(in the rows, 128 means zero)
One turn moves every row onto another: examples first, then more rows asked:
Q_735: [100 119 120 116 128 140 111 131 126 104 129 111 123 145 142 132 162 119
 156 103 117 115 107 123 136 101 144 127 128 122 128 173 126 123 116]
Q_339: [120 153  90 108 131 148 111 139 135  95 149 162 119 131 127  88 129 111
 144 113 140 110 111 139 150 150 119 126 116 153 135 157 119 145 123]
Q_813: [103 116 105 110 123 130 110 158 128 110 117 161 126 117 145 139 140 105
 160 145 159 117 137 136 140 134 148 112 143 132 148 115 121 112 111]
Q_649: [113 146 121 116 145 144 121 138 138  87 149 148 128 136 135 146 147 100
 171 114 138 104 111 134 150 107 135 125 150 116 119 163  93 145 107]
Q_33: [119 129 118 113  98 129 138 145 100  99 128 137 143 139 125 155 134 131
 136  70 115 112 134 133 140 137 119 135 129 112 137  98 111 149 141]
Q_863: [131 151 112 103 131 138 127 138 116  91 102 153 131 132 132 132 130  98
 156  73 133  92 107 140 137 116 123 147 118 113 136 105 113 105 179]
Q_771: [107 119 102 127 124 147 118 142 134 119 122 151 120 153 161 145 134 109
 177  97 128 115 109 107 133 119 138 121 135 126 111 154 111 163 127]
Q_447: [114 108  98 103 111 141 115 142 139 101 154 123 117 160 138 103 132 126
 155 111 135 135 113 134 128 148 130 146 112 122 134 161 130 122 120]
Q_928: [122 143 131 126 120 131 135 146 110  80 144 159 124 132 115 140 124 101
 123  76 110 117 143 153 147 137 123 136 131 106 144 109 103 130 135]
Q_401: [119 123 107 113 126 138 118 150 136 110 112 163 101 124 149 151 153 123
 178 141 141 117 114 136 148 147 116 119 133 128 161 116 126 109 136]
Q_417: [123 135 121 105 136 119 125 142 114 109 106 145 123 128 148 135 141  83
 140  83 145 108 124 145 139 121 135 141 122 111 151 111 102 116 179]
Q_966: [149 126  99 108 136 130 114 137 127 118 149 140 125 123 123 118 174 122
 174 106 127 108 104 118 158 141 121 126 115 145 146 141 143 149 132]
Q_990: [132 133 114 136 108 136 143 139 131  95 118 151 130 141 132 124 115 107
  98  77 125 111 132 132 135 134 117 116 122 130 138 105 130 160 139]
Q_257: [127 107 113 119 130 136 126 142 138  93 118 151 117 134 128 128 137 107
 158 167 139 105 126 135 132 132 132 122 122 113 130 118 131 109  96]
Q_687: [130 115 115 102 145 123 146 151 124  83 102 139 135 133 134 110 137  89
 125 103 153  97 131 127 117 107 110 151 120 109 119 105 115 139 149]
Q_716: [120 128  93 121 141 130 104 153 115 112 161 167 137 130 148 136 134 113
 166 103 137 131 113  92 134 140 137 126 115 130 142 126 128 143 117]
Q_872: [110 141  84 116 116 139 126 151 143  86 109 150 117 133 149 128 141 136
 150 145 155 107 117 134 126 136 119 126 120 114 134 126 149 105 108]
Q_853: [115 141  94 109 129 141 117 134 143  99  95 171 116 129 132 135 127 129
 169 129 135 101  97 153 146 142 134 123 127 134 138 110 152 112 116]
Q_758: [101 150 112 144 143 150 112 130 135  83 125 168 109 135 146 121 137 101
 150 102 128 112 106 122 122 107 130 111 115 125 130 172 118 143 115]
Q_764: [136 122 112 102 150 126 113 138 140  93 171 150 134 138 114 132 130 104
 173 105 144 135 105 142 133 142 146 143 125 108 141 132 117 128  99]
Q_744: [134 124 127 127 105 124 143 141 131  93 131 130 125 131 122 124 150 105
 108  72 121 117 141 153 141 134 121 127 125 109 145 118 134 129 140]
Q_738: [121 107 123 106 147 114 128 144 121 102 104 139 127 126 147 118 136  70
 120 101 148 106 137 140 127 113 137 142 125 112 138 107 105 138 157]
Q_830: [127 140  98  98 132 141 136 148 121  77  98 144 145 133 129 114 126 106
 144  82 146  87 117 129 120 107 114 149 125 109 116 106 124 119 155]
Q_644: [149 145 125 117 117 129 152 137 129  92 127 143 136 134 109 146 136 120
 130  81 137 102 121 141 141 130 104 124 130 115 142  97 117 169 137]
Q_913: [127 130 107 125 138 134 127 131 158 108 117 143 120 133 133 135 177 109
 183  86 143 113 105 142 134 114 134 115 124 117 126 164 134 155 116]

Q_417 turns into Q_863
Q_758 turns into Q_735
Q_813 turns into Q_401
Now these:
Q_744 turns into Q_928
Q_966 turns into Q_339

